[[  53  -58  103   19   86]
 [ -70   76  -87  -21  -10]
 [ -29   92  -55  -37   -1]
 [ -63   88  -77 -106  -93]]
->
[[-58 103]
 [ 76 -87]]

[[ -63   23   29   31]
 [  66    5    5  -89]
 [ -29   77    6   37]
 [ -22  -40   52 -111]
 [  67  -13  -16  -53]]
->
[[23 29]
 [ 5  5]]

[[ 36  40 -47 -23   2]
 [ 82 -16  27 -97  -6]]
->
[[ 40 -47]
 [-16  27]]

[[ 115   37    5   -6   65]
 [ -16  -73   -4   43 -101]
 [  61   77  -31   19   -6]]
->
[[ 37   5]
 [-73  -4]]

[[ 42  46   3  52]
 [ 74 -36 -58 -30]
 [ 83  23 -34  33]]
->
[[ 46   3]
 [-36 -58]]

[[ -35  -65  -34  109]
 [  34 -114   94  -66]]
->
[[ -65  -34]
 [-114   94]]
---
[[ -5 -99 -39]
 [ 16 -48 -17]
 [ 60 -22 -12]
 [ 11  54  36]
 [-33  53  53]]
->
[[ 16 -48 -17]
 [ 60 -22 -12]]

[[ 62  41 -25  44  37]
 [ -4   2 -76  39  -2]
 [ 33  38 104  41 -26]]
->
[[ -4   2 -76]
 [ 33  38 104]]

[[-34  -5 -19 -82]
 [-19 -70  24  50]
 [ 48  49 -58  14]]
->
[[-19 -70  24]
 [ 48  49 -58]]

[[-75   3 -20]
 [-68 -11  14]
 [ 54  -4 -61]
 [-84  31 -60]
 [ 24   8  88]]
->
[[-68 -11  14]
 [ 54  -4 -61]]

[[-102  -33   20   57]
 [ -78   16  -42  -59]
 [ -14   34  -61  -99]
 [ -95  -36   25   66]]
->
[[-78  16 -42]
 [-14  34 -61]]

[[-16 -42 -74 -16 -23]
 [ 96 -14 -80  47  26]
 [ 72 -64  91  19  -5]
 [-68  30 -57   3   2]
 [-64 -36  82  57  85]]
->
[[ 96 -14 -80]
 [ 72 -64  91]]

[[-50 -28  15 -63]
 [ 74  18 -19 -23]
 [-31   5  86 -23]
 [ -7  14  25 -25]]
->
[[ 74  18 -19]
 [-31   5  86]]
---
[[ 61 -20 -27 -40   0 109  45 -24  50  -4]
 [ 47   6  81 -27  -3  63  11 -11   4 -15]]
->
[[ 47   6  81 -27  -3  63  11 -11   4 -15]
 [ 61 -20 -27 -40   0 109  45 -24  50  -4]]

[[-36 -33 -13  11]
 [ -2 -14 -23 -22]
 [ 40   0  21  45]
 [  0   2  -4  36]
 [ 82  35  26  26]
 [  8  29 -33 -16]]
->
[[-36 -33 -13  11]
 [ -2 -14 -23 -22]
 [  0   2  -4  36]
 [  8  29 -33 -16]
 [ 40   0  21  45]
 [ 82  35  26  26]]

[[ 82 -43  38  34 -43 -57 -34  52 -50 -10 -11]
 [ 81 -33  32  16 -19 -66 -34  45 -53 -20  -2]
 [-72  35 -17 -47  42  29  18 -52  51  -6   4]
 [-17   4 -13 -13   8  26   8 -13  24   1  16]
 [-23   1  -1 -17   2  10   3 -14  25  -2  11]
 [-63  29 -22 -35  33  41  21 -44  50   1   8]]
->
[[-72  35 -17 -47  42  29  18 -52  51  -6   4]
 [-63  29 -22 -35  33  41  21 -44  50   1   8]
 [-23   1  -1 -17   2  10   3 -14  25  -2  11]
 [-17   4 -13 -13   8  26   8 -13  24   1  16]
 [ 81 -33  32  16 -19 -66 -34  45 -53 -20  -2]
 [ 82 -43  38  34 -43 -57 -34  52 -50 -10 -11]]

[[ -59  -24  -85   34   -7   31]
 [ -29   53   34   95   -9   52]
 [ -12  -30 -111    0  -17   78]
 [  19   69  -48   72   -9    3]
 [  42   16  -17   14   13  -19]
 [  27   68   14  -54  -49 -100]
 [  -4   25   27  -37  -55  -42]
 [  41   13   54  -29  -63  -44]
 [  43   50   20  -10  -59  -68]
 [  56   25  -29   34   19   -6]
 [  -9   -2   76  -19   66  -35]
 [ -47  -18  -35  -26   33   38]]
->
[[ -59  -24  -85   34   -7   31]
 [ -47  -18  -35  -26   33   38]
 [ -29   53   34   95   -9   52]
 [ -12  -30 -111    0  -17   78]
 [  -9   -2   76  -19   66  -35]
 [  -4   25   27  -37  -55  -42]
 [  19   69  -48   72   -9    3]
 [  27   68   14  -54  -49 -100]
 [  41   13   54  -29  -63  -44]
 [  42   16  -17   14   13  -19]
 [  43   50   20  -10  -59  -68]
 [  56   25  -29   34   19   -6]]

[[-11 -38  21  49 -16 -21 -42]
 [ 12  88  97 -55  44  78 -53]
 [-30  44 -22  58  44  58 -94]
 [-44  36  46 -83 -43 -41  61]
 [ 22 -45  37  11 -36  78 -11]]
->
[[-44  36  46 -83 -43 -41  61]
 [-30  44 -22  58  44  58 -94]
 [-11 -38  21  49 -16 -21 -42]
 [ 12  88  97 -55  44  78 -53]
 [ 22 -45  37  11 -36  78 -11]]

[[100 -11 -33]
 [ 92   6 -59]
 [-63  -1 -16]
 [ 81 -26 -32]]
->
[[-63  -1 -16]
 [ 81 -26 -32]
 [ 92   6 -59]
 [100 -11 -33]]

[[ 13  27  19  74   9  -4 108  33  39]
 [-10  25  -6  -1  -9 -23  36  28  34]
 [-16 -21  23 -80  55 -16  52  25 107]
 [-36 -61  48 -38  45  24   1  30  12]]
->
[[-36 -61  48 -38  45  24   1  30  12]
 [-16 -21  23 -80  55 -16  52  25 107]
 [-10  25  -6  -1  -9 -23  36  28  34]
 [ 13  27  19  74   9  -4 108  33  39]]

[[  15   15   10  -41   80  -13   34]
 [ -45   22   21  -34  -20    1    6]
 [  22  -31   16   15   -4   -3  -53]
 [ -65   37  -92  -45   -9  -14   -4]
 [ -10   28   46  -32 -111   -2  -17]]
->
[[ -65   37  -92  -45   -9  -14   -4]
 [ -45   22   21  -34  -20    1    6]
 [ -10   28   46  -32 -111   -2  -17]
 [  15   15   10  -41   80  -13   34]
 [  22  -31   16   15   -4   -3  -53]]
---
[[ 68  30  21 -10  34]
 [-97 -42  50 -67 -12]
 [ -2  58  82 -11 -88]
 [  2  -6 -39 -14 -68]]
->
[[ 30  21]
 [-42  50]]

[[ -1  -9   3   1   0]
 [ 18  84 -36   4   2]
 [-14 -67  28  -3  -3]
 [ 16  69 -29   3   3]
 [  4  15  -6   1  -1]]
->
[[ -9   3]
 [ 84 -36]]

[[   3   37   67  -25]
 [-106   57   93 -100]
 [ 103   74  -39  -19]
 [ -37   91  -91  103]
 [ -52   43   96 -109]]
->
[[37 67]
 [57 93]]

[[-72  -9 -10 -91 -51]
 [-19 -26 -15 -84 -54]
 [-17 -34 -29  55 -67]
 [ -7 -18  17 -37 -83]
 [-55 -17  58  -8 -80]]
->
[[ -9 -10]
 [-26 -15]]

[[ -2 -13  86  -3]
 [ 28  69 -47  10]
 [ 45 -30  42  40]
 [ 66  55 -52  35]]
->
[[-13  86]
 [ 69 -47]]

[[  30   21   27   33]
 [  -7   10   51  -19]
 [   0  -11   53    2]
 [  87   90 -109   14]
 [  55   12  -29   21]]
->
[[21 27]
 [10 51]]

[[ 31 -39   9 -85   9]
 [ 30  27  -3  26  11]
 [ 14 -16 -34  61  12]
 [ -3   7   1 -68  -5]]
->
[[-39   9]
 [ 27  -3]]
